In the rows, zero is written as 128.
R: 4 groups of rows, each row roughly a mix of its group's hidden directions:
R (156 x 15):
[[118 156 125 146  87 168 157 169 140 131 165 138 194 125 100]
 [ 97 171 119 102  99 119 136  91 118 115 165 101  89 123 191]
 [ 96 108 156 127  99 156 191 147 175 143 103 161 106 111 103]
 [119 145 120  56 106 141 161 159  87 143 171 117 101 147 107]
 [114  92 150 153 108 158 177 153  94 143 116 162 161 177 101]
 [154 157 103  94  73 141 163 163  82 108 115 166 145 107 129]
 [157 105 138 138 103 145 165 145 102 163  99 155 187  90  93]
 [143 120 134 154 136 124 100 119 100 127 137  70 208 149 101]
 [132 156 136 146 115 164 145 160 153 149 172 128 196 103  88]
 [138 161 147 125 112 135 123  78 106 145  81  93 195 153 129]
 [138 113  98 108 107 126 117 199 126 139 164 106 155  93  76]
 [145  96  73 152 111 122 128 175 132 144 150 140 133  97  62]
 [123  96 171 156 106 142 178 118  98 154  78 134 152 165 101]
 [130  75 178 136 166 114 121 191 125 112 139 136  84 119 143]
 [136 117 129  82 156 129 158 107 157 130 117 171  60  84 129]
 [148 150  83 117 118 126  92 122 103 171 150 105 199 108 111]
 [126  85 135 129 175 102  95  61 147 118  99  87 140 121 135]
 [152 126  85 125 141 116 118 121  84 182 173 106 119 144  71]
 [141 127 119 139  78 145 159 153 101 171 102 168 182  95 115]
 [ 83 101 113 129 114 152 167 113 189 132  93 173 105 143 105]
 [104 123 133 101 140 138 165 117 156  73 139 146  53 158 128]
 [136  95  84 178 126 128 135 113 141 175 143 136 152 106  64]
 [ 96 123 141 124 100 149 164 199 115 126 184 156 104 134 146]
 [152 112  83 152 183 106  79  92 121 158 139 165 117 118 150]
 [142 132 141 146 109 159 156 161 123 160 156 132 202 100  85]
 [160  93 127 188 168  97 102  94 130 112  99 152 113  97 154]
 [123 164 150 130 163 146 115 151 108 164 192 130 109 188 128]
 [145 144 138 100 123 127 115 214  91 138 137 125  96 166 102]
 [121 123 115 184 100 134 170  88 143 117  77 168 103 157 111]
 [116 123 147 155 149 105  85 104 134  78 105  79 121 184 151]
 [126 143 119 184 155 132 123  47 136 169 141 146 142 142 146]
 [141  90 128 105 122 119 143 146  74 109  67 148 105 181 111]
 [128 155 167 131 109 125 140 120 168  72 134  74 140  75 143]
 [120 198  96 114  84 125 116 145 109 110 170 123 111 125 177]
 [133 113 134 124 109 147 144 133  67 144  89 150 188 181 121]
 [106 131 129  80  83 102 145 134 117 103 126  85  70  97 159]
 [114 118 156  83  93 137 156 152 142  60  73 118 139 126 134]
 [132 139 152 196 168 127  97 101 158 111 163  90 161 142 127]
 [144 130 126 149 152 104  76  94 102 151 140  61 169 147 119]
 [118  60 151 148 157 124 104 186  99 147 131 160 143 139 156]
 [136 116 118  64 133  89 102 113  80 141 123  86  90 109 158]
 [141 123 161 178 138 153 144 160 111 138 186 129 191 122 113]
 [109 142 153 107 105 108  96 118 150  91  71  68 143 131 161]
 [133 102 115 119 115 132 147 174  64 171 186 125 143 126 103]
 [119 107 167 165 102 143 181 105 132  89  75 159 144 126 152]
 [117  79 143 132 124 108 126  90  76 167  71 116 135 163 146]
 [145 160  55 153 107 122 137  85 148 129 114 162  90 125  97]
 [139 154  94 156  91 145 135 203 129 114 142 165 130 148  88]
 [112 138 176 169 155 129 102  93 147 136  94  99 140 192 138]
 [118 145 157 171 115 123 128 123  90 205 169  95 134 138 141]
 [164  79 128 111 161 130 124 175 107 124 156 121 165 105  71]
 [145  86 187 169 158 118 121 125 102 123 120  77 165 150 107]
 [132  95 151 166 141 127 121 209 111 117 163 119 121 160  95]
 [153 129 181 191 128 142 155 107 115 163 108 126 180 122 109]
 [118  68 134 168 146 142 137 133  97 158 113 171 158 181 114]
 [114 140 136 144 109 154 169  81 136 182 160 112 181 102 107]
 [123  93 144 113 119 138 146 152  70 122 177  95 190 136 121]
 [138 102 193 140 136 143 183 127  95 120 173 103 157 104 121]
 [125  85 147  90 150 110 100 150 125  74  99 131 133  99 187]
 [131 159 128 146 151 123  76  89 128 165 154  78 183 137 139]
 [160 144  85 155 183 115  80  99 151 145 134 173 106 117 135]
 [104 145 155 175 122 136 112 137 132  97 158  75 166 187 128]
 [122 112 168 122  97 123 190  97 144  95  92 105  93  88 124]
 [147 127  81 164  98 114 130 119  67 157 177 118 159 103 126]
 [105  50 135 159 163 123 118 126 146 116  89 173 121 151 145]
 [135 103  99 101 104 119 120 119 126 147 116  84 194  75  94]
 [107  77 161 170 142 140 139 120 101 143  98 149 162 191 133]
 [162 144 144 108 183 107  95 123 152  79 120 132  72 108 151]
 [116 123 154 107 190 158 128 113 156  82 180 121 151 163 123]
 [138 108 106 159 121 144 134  98 153 127  89 145 210 110  94]
 [131 144 181 127 121 121 133 132 176  65  99  91 115  88 147]
 [151 147 150 131 114 120  94 216  95 169 115 138 133 126 139]
 [121 126 139  58 115 109 122 180 103 106 146  91  81 116 145]
 [128 133 134 149 147 126 136 119 173 132 185  73 107 106  69]
 [134 142 125 119 116 161 173 112 116 160 181 113 180 120  74]
 [139 102 162 140 148 110 110 165 147 142  83 166  86  84 167]
 [144 137 140  95 118 130 111 223 128  78 124 137 125 115 133]
 [132 112 139 203 146 127 110  98 111 120 152 125 193 126 163]
 [155 178 139 132 159 131  77 176 102 162 172 135 134 147 147]
 [116  72 121 123 153 122 117 106  61 148 145 121 164 177 140]
 [156 127 121 205 130 135 126 126 140 170  94 165 154 136  85]
 [124 129 104  92 165 144 112 152 113  83 186 133 126 189 116]
 [ 85  91 133 129 121 107 129 129 131 188 125 140  61 114 168]
 [115 102 132  99 159  96 109  95 113  98 116 112  61 149 175]
 [130 137 119 108 171 114 105 109 119 167 203  88  94 126 117]
 [150 172 126 122  85 114 119 140  79 149 156  71 160  94 136]
 [140  75 110 130 126 134 137 126 149 116  85 134 194 101  75]
 [139 138 135  83 117 111 122  66 121 126  54  91 138 119 136]
 [103 152 114 129  93 153 129 137 144  60 133 113 193 162 132]
 [121 106 147 183 116 159 161 152 104 113 137 179 182 154 138]
 [160 107  93  87 108 115 142 105  69 139 122  98 167 102  90]
 [ 82  76  76 139  85 126 146 109 121 175 106 155 134 136 126]
 [144 145 109 124 154 139 108 182 160  61 156 174 107 127 135]
 [131 138 108 117 136 133  90 169 119 134 197  94 187 117 116]
 [133 177 122 114 126 122 116 154 179  88 141 140  63  94 150]
 [126  91 121 163 107 145 169 176  88 157 162 170 141 135 101]
 [128  75 121 149 191 116  81 113 121 141 156 103 155 163 109]
 [115  72 131 157 164 136 119 139 104 162 158 125 161 183  92]
 [137  80  94 131 147 102 121 167 131 118 165 144  65  88 113]
 [157 131 165  78 159 112 126 163 115 109 116 135  54 115 142]
 [127 155 128 101 134  96 100  99  99 147 153  95  83 105 192]
 [ 87 127 139 117 111 145 160 142 147  51 134 139  96 175 148]
 [ 96  77 123  84 117 136 145 178  80 141 144 144 116 173 125]
 [130 147 114  92  93 165 179 135 148 119 142 149 177  80 100]
 [115 106 162 208 124 154 172 135 143 109 160 145 156 134 117]
 [ 99 100 192  98 146 141 164 129 153  77 108 124  96 151 143]
 [113 129 150 165 116 154 162 183 147  94 137 191 101 147 140]
 [ 88 153  54 100  90 127  95 143 170 108 128 129 118 144 131]
 [157 162 121  93  93 137 163 101 138  79  98 118 157  77 113]
 [124 160 161 148 138 150 132  88 189  80 104 129 171 118 149]
 [156 138  89 114  92 129 159 138 103 123 175 122 149  57 104]
 [104 134 183 131 102 165 200 137 138 145 151 153 141  99 145]
 [136 132 127 165  98 150 174 181 120  85 155 184 123 113 133]
 [146 165 109 132 153 106  84 108 166 112 173  86 114  77 139]
 [140 139 194 109 183 121  91 156 129 126 139 119 111 119 182]
 [142 119 140 198 102 144 159 154 110 173 138 155 169 110 103]
 [102  88 109  92 130 129 162 112 128  82 105 148  74 175 113]
 [ 93 131 117 173  75 140 133 159 188  98  99 135 158 124 120]
 [136 123 167  94 190 133 132  93 135  99 185 100 125 103 147]
 [146 178 135  93 157 129  72 186 136  98 153 114 126 148 140]
 [112 104 179 156 112 154 187 183 117 130 157 150 113 141 112]
 [149  77 109 160 164 123 132 111 113 163 103 160 113 162  71]
 [138 127 123 111 115 142 170 104 171  72 124 136 149  57 118]
 [141 152 129 145 115 150 138 173  91 154 199 124 177 129 106]
 [145 182 137 102 123 122  98 169  73 163 136 114 108 175 137]
 [143 144 139 194 137 142 137 110 134 132  81 185 122 178 123]
 [131 137  74  93 127 122 108 118  78 173 178 104 142 152 103]
 [103 117 131  70 168 139 134  91 165 102 105 139  84 171 123]
 [112 120 118 142 161 116  84 179 133 147 166 149  67 162 146]
 [119 142  76 130  85 109 100  94 108 170  70 118 140 156 128]
 [139 164 141 118  91 141 139  98  90 140  73 123 192 148 144]
 [138 182  79  85 101 105  79 149 111 141 104 113 100 145 136]
 [116 110 104  76  97 131 168 116 124 180 144 114 131  73  94]
 [117 117 164 140 123 113 158  98 119 134  80 129  49 162 139]
 [125 112  84 124 114 102 140  85  84 174 130 116  70 154 105]
 [135 120  72 175 108 131 130 161 149 144 174 146 142  92  80]
 [148 132  90 114 117 115 149 158 120  92 170 152  57  91 121]
 [104 121 180 151 158 163 161  88 159 113 108 150 142 181 128]
 [138 145  68 140  92 131 114 167 132 137 170 126 173  85  98]
 [124 113 138 119 116 153 171 177 140  80 103 191 101 150 116]
 [140 125  82  56 109 124 114 152  79 142 107 165 139 117 150]
 [139 127 103 123 113 110 142  66  69 144 166  81 151 108 134]
 [130 194 115 176 117 145 100 134 182 153 143 119 164 129 103]
 [110 159  48 101  91 121 123 110 105 125 138 139  94 169 131]
 [125 142 138 134 115 158 171 139 191  91  92 182 110 118 106]
 [115 117 134 103 129 132 149 154 164  92 104 185  63 110 155]
 [122 106 176 154 164 117 114 156 169  86 103 136  70 138 147]
 [150 162 101 149 149 130  87  85 104 181 141 133 184 140 137]
 [113 109 137 124  91 167 184 150 104 142 112 179 178 144 117]
 [156  78  88 143 118  92 125 107 110 154  74 132 106  95  93]
 [140 122 117 136 123 135 107 169 100 135 169  97 210 128  98]
 [132 108 189 168 149 150 164 142 133 118 157  99 150 154  77]
 [157 106 110  81 135 116  92 196 109 126 135 109 160  91 102]
 [126  84 153 170 142 144 158 110 118 134 140 103 176 163  69]
 [100 158 106 120 107 141 131 153 182  74 115 170  86 142 152]
 [128 188 171 144 116 153 119 193 152 101 143 143 146 136 158]]

the three rows of each list that fit no group, in list order (the others fit one group, some only roughly):
    q_925: [116 104 146 209 160 135 131 129 175 109 134 162 102 152 122]
    q_510: [163 130 152 178 172 117  82 134 152 148 125  90 158 131  84]
    q_110: [130  87 146 111 156 132 140 174  88  94 136 159  91 184 127]
    q_382: [ 98 141 121 153  91 135 155  73 166 131  79 161 126 109 169]
    q_370: [122 104 153  89 116 113 163 152 127  94 150 107  73  69 146]
    q_735: [115 115 131 114 124 102 130  53 157 139  93  85 109  81 143]
    q_519: [118 118 103 163  82 141 155 107 159 136 115 122 192  88  92]
    q_826: [134 114 216 149 158 121 147 139 140 104 130 106  84 112 150]
    q_423: [127 139 149 172 115 146 117 139 132 133 142  93 222 135 109]
    q_311: [134 141 111  73  83 127 166  92 127 124 109 113 139  59 127]
    q_955: [136 147  95 138 124 126  82 194 124 138 190 128 159 101 138]
    q_569: [140 178  72 127 123 130  90 145 147 174 174 120 145 108  97]
    q_53: [133  92 161 107 184 118 120 144 164  71 119 133  76 121 134]

q_925, q_382, q_826
    q_722: [140 136 140 153  81 142 189 151  99 123 176 115 149  87 103]
    q_246: [106 129 158 144 147 160 153  57 167 128 127 124 187 136 132]
    q_85: [ 82  86 147 146  92 125 146  92 151 133  61 107 155 138 135]
    q_326: [ 83 149 154 112  87 117 111 179 120 148 127  97  91 155 174]
    q_676: [107  75 110  95 122 131 146 169  96 159 115 176  91 162 117]
    q_865: [123 116 109 161 126 146 147  73 173 149  77 170 162 119 107]
    q_200: [100  63 149 175 156 122 146 141 151 108 147 154  77 134 139]
    q_418: [127 128 179 126 152 125 141 147  98 139 120 139  54 185 139]
    q_623: [ 87 137 142  94 113 119 143 119 161  88 126 115  57 125 174]
    q_467: [140 180 104 134 114 126  99 175  95 175 187 118 123 140 120]
    q_130: [137 129 112 103 146 107 103 112 164 109  67 164  71 105 156]
    q_283: [113 170  83  99  72 151 149 103 137 125 107 159 171 108 149]

q_326, q_865, q_623
    q_122: [152 130 116 125 125 138 112 181 119 173 139 113 173 133  55]
    q_646: [102 128  95 111  88 155 174  79 114 152 148 133 188 121 120]
    q_741: [144 138 157 127 190 113  91  87 106 144 123 139 101 150 186]
    q_14: [119 160 142  70 115 119 117  95 107  92 101 101 130 130 195]
    q_139: [121  74 171 123 140 132 137 186  85 153 108 149 121 171 126]
    q_783: [146 161  92 183 130 121  79  90 134 146 119 118 187 136 126]
    q_128: [129 105  92 116 146 122 100  85 139 143 151 104 198  78 125]
    q_980: [ 96 140 134 132 109 131 163 155 129 117 184 125  49 153 132]
    q_472: [131 121 146 167 112 161 167 163 112  96 114 175 159 178 107]
    q_234: [126 123 133 155 108 114 116  87 118 144 134  77 194  79 155]
    q_375: [159 131 176 117 143 105 128 146 131  69 126 100  89  75 155]
    q_816: [127 126  83 172  92 126 108 129 115 148 121 104 194 154  84]
    q_294: [117 141 187 160 162 137 121 116 118  96 133 114 126 202 158]

q_646, q_816, q_294
    q_388: [159 104 149 166 136 117  93 205 115 154 124 128 163 102 112]
    q_727: [139 123 123 102 119  89 122 148  93 118 113 124  35 122 153]
    q_696: [133 108 137  80 151 106 121  96  87  97  91 107  86 177 141]
    q_432: [120  93 110 123  96 144 147 137 104 177  78 170 182 135 112]
    q_638: [113 161 182  97 108 143 176 112 158  78 123  99 104 112 145]
    q_964: [160 155 129  94 132 103  87 191 117  89 111 124  83 118 148]
    q_574: [122 144 125  82  94 129 157 184 115  86 174 109  88 113 122]
    q_779: [143 141  99 116 137 105  72 167 131 134 183  78 139  90 119]
    q_691: [137 113  74 138 130 130 112  98 134 158 158 119 196  86  98]
    q_458: [140 178 119 161 112 144 139 169 138 140 207 127 126 108 102]
    q_307: [148 135 152 150 143 143 120 118 114 155  59 153 164 188 105]

q_432, q_638, q_779
    q_31: [117  83 116 157  95 133 184 126 156 100  87 152 109 121  81]
    q_456: [113 113 201 124 123 122 156 141  96 132 145  60 108 153 122]
    q_641: [111 149 120 123  91 141 152  68 178 108  82 120 163  97 131]
    q_175: [129 114 111 133  90 140 189 155  82 108 188 128 121 129  95]
    q_711: [ 99  85 172 101 134 119 152  70 123 152  77 101 120 132 148]
    q_64: [142 115 127  77 149 108 100 172  90 164 172  88 107 115 110]
    q_411: [107 110 145 141 159 160 123 179 152 110 130 182 135 191 121]
    q_854: [130 170 130 170  88 132 139  69 123 160  76 125 159 142 138]
    q_986: [148 128 185 125 157 102 105 115 103 167  76 119  89 133 165]
    q_15: [124 141 106  81 110  97 119 103  74 124 116 106  71 147 169]
    q_30: [149  92 135 122 132 123 156 194 101 114 131 175  70 117 114]
    q_91: [142 145 109 136 146 129 120 186 150  85 179 136  75 139  93]
    q_802: [119 166 149 122 110 109 130 120 126  94 112 129  59 125 198]
    q_988: [130 121 138 169 133 161 165 160 162  70 166 168 150 119 109]
    q_958: [148 135 110 122  95 127 160 109 118 168 127 152 138  38 136]

q_456, q_641, q_958
    q_525: [152 116 122 140 114 128 121 204 117 165 124 125 139 128  56]
    q_578: [141 183 105 126  84 123 143 133 125 129 178 112 113  61 142]
    q_563: [140 164  64 159  84 145 126 149 132 134 138 156 179 124  95]
    q_974: [122 147 124 103  96 128 145 178 112 129 196  78 115 117  94]
    q_805: [145 124 105 153 120 104 103 113  63 190 139  92 144 152 107]
    q_201: [158  88 138 185 126 127 176 107  94 153 101 164 123 123  92]
    q_732: [127 109 164 150 111 138 158 127  69 173 159 102 184 128 125]
    q_22: [ 90 139 155  73 137 158 157 133 137  82 171 117 119 174 139]
    q_68: [108 159  89  67 142 139 125 111 149  98 194 115 103 137 131]
    q_707: [128 148  94  87 116 158 155  93 128 114 166 112 192 122  90]
    q_703: [134 144 143 124 121 104 151 122 121  99 139 125  31 105 161]
    q_13: [132 109 161 147 159 133 120 204 168 126 141 164  90 105 123]
    q_733: [148 102 121 105 119 125 166 121 144  51  87 152 109  87 120]
    q_517: [149 135  82 183 100 138 145 104 146 129 126 139 179 100  77]
    q_755: [101  84 155 102 140 132 153  62 148  93  81 116 145 129 146]

q_974, q_703, q_517
    q_87: [122 175  87 130 102 118  86 138 169  90 155  99 148  88 152]
    q_786: [132  91 113  83 107 121 149  80  81 141  80 118 171 115 125]
    q_608: [110 171  92 113  88 158 173 136 140 161 169 168 103 124 107]
    q_133: [120 162 146 172  93 148 144 151 120 132 135 180 151 109 193]
    q_211: [109  77 153  93 154 108 149  81 130 101 106 114  72 125 154]
    q_591: [152 115 133  85 124 106 117 168 137  61 105 108 115  72 136]
    q_888: [118 117 183 116 178 130 124 108 109 104 126 107 106 201 143]
    q_760: [123 135 161 130 103 167 190 124 163  90  94 164 161 114 118]
    q_539: [108 136 188 139 131 155 165 126 153  97  86 142 108 188 123]
    q_993: [139 169  85 196 121 137 111 121 133 176 156 159 148 142 112]
    q_949: [148 122 120  93 130  95 131 141  82 164 144 114  48 108 124]
    q_556: [135 118 185 146 129 146 201  97 140 150 103 149  99 111 103]
    q_144: [126  61 177 165 127 136 177 158 100 139 113 158 124 130 118]

q_591, q_888, q_949
    q_615: [130  93 111 123 133 123 161 134 156 132 103 167  49 116  86]
    q_524: [125 150 121 112 147  97  68  74 136 161 107  83 122 119 166]
    q_132: [157 173 103 113  88 119 126 142  58 171 153 106 141 121 121]
    q_247: [116  97 113 149 110 115 128 109  65 113 129  89 150 197 115]
    q_775: [123 167 170  79 134 124 106 155 119 132 159  56 116 147 130]
    q_635: [149 118 179 100 160 110 137  82  86  96 133  74 122 128 151]
    q_848: [155 129  83  43 120 121 126 161 108 119 124 131 111 104  92]
    q_268: [126  92 142  83 151 136 167 166 114 112 183 143  77 113 114]
    q_131: [161 130  90 127 133  77  88  89  93 140 109 107  90  94 155]
    q_333: [133 131  57 114  71 132 159 128 122 110 114 171 138  87 120]
    q_421: [ 98  67 171  92 129 127 143 187 119 119 103 141  96 139 145]
    q_33: [144 124  84 109 137  99 118  81 117 137  82 155  58 131 135]

q_615, q_775, q_333
    q_143: [176 142 101 124 171 145 114 155 120 135 184 152 161 111  79]
    q_356: [115 170 116 150  69 158 149 190 151 112 141 143 158 133 104]
    q_137: [141 113 166 150 166 123 137 139 175  60 132 142  86  98 138]
    q_599: [133  77 104 153 162 132 138  63 129 150 106 146 154 151  83]
    q_55: [126  92 110 151 146 114 139  44 108 154  92 137 109 161 119]
    q_366: [117 116 170  91  95 140 177 125 158  94  85  99 142  89 113]
    q_822: [131 157  82 140 128 125  91 152 145 142 205  99 148 106 105]
    q_609: [140  82 145  67 175  99  96 141 103 123 127 105  95 106 151]
    q_932: [129 165  89 105 103 107 117 144  83 131 165 127  62 141 158]
    q_198: [116 118 107 180 120 141 160  89 191 106 101 168 118 118 104]

q_143, q_366, q_822
    q_772: [128 119 167 132 167 148 153 142 194  85 123 166  89 118 116]
    q_592: [107 162  95  94 114 153 165 134 139 148 197 153  89 122 115]
    q_546: [132  97 159 120 179 131 143 149 165  83 145 136  65 136 101]
    q_952: [134 137 111 136 130 154 143 156 137 107 185 110 161 159  54]
    q_81: [127 143 163 171 105 166 171 171 142 134 156 132 166 140  81]
    q_196: [ 99 125 125 119  72 150 166 174 163 101 149 110 161  96  98]
    q_82: [127 137  99 118 112 113 115  53 150 101  70 113 154 107 150]
    q_725: [128 107 146  46 114 119 166 122  98 101 124 106 105  88 145]
    q_672: [122 135 149 167 139 149 121 162 146 113 177  94 178 164  84]
    q_352: [110 103 169 163 108 152 178 136 174 128 105 118 152 125  73]
    q_177: [ 97 144 118  85  89 134 135  90 114 128  63 128 138 177 154]

q_82, q_725, q_177
    q_538: [127 176 119  90 113 103  94  92 133 149  80 110 100 111 177]
    q_232: [113 100 163 112 133  91 107  97 103 150 115  50 112 121 156]
    q_941: [125 153 102 154 120 103  76 137  89 172 173  83 131 153 142]
    q_833: [134  81 109  91 148 140 144 183 111 113 133 166 111 161  78]
    q_933: [109 118 152 107 104 147 162  80 122 172  83 110 185 136 112]
    q_693: [122 174 112 147 101 146 135  81 124 171 156  99 191 133 114]
    q_319: [147 130 117 153 122 107 126  72 105 127  51 157 101 146 155]
    q_671: [152 141 148 144 186 124  92 148 181 104 120 167  90 106 150]
    q_3: [125  74 129 138 135 113 113 111 164  96  49 112 149 128 101]
    q_377: [122 115  57  86 141 113  74 159 143 109 131 125 114 157  98]
    q_118: [123 146  88 130  96 103 100 133 181  87  96 125 102  77 153]
    q_994: [124 113 111 103 110 125 144  56 104 122  57 126 153 151 134]
    q_851: [131 116 173 174  93 130 160 119 116 102 108  80 186 119 115]
    q_276: [164 124 141 133 157 138 118 122 133 161 145 101 199  93  76]
    q_514: [132 161 135 134 130 153 129  82 121 181 122 111 197 160  98]

q_232, q_3, q_377
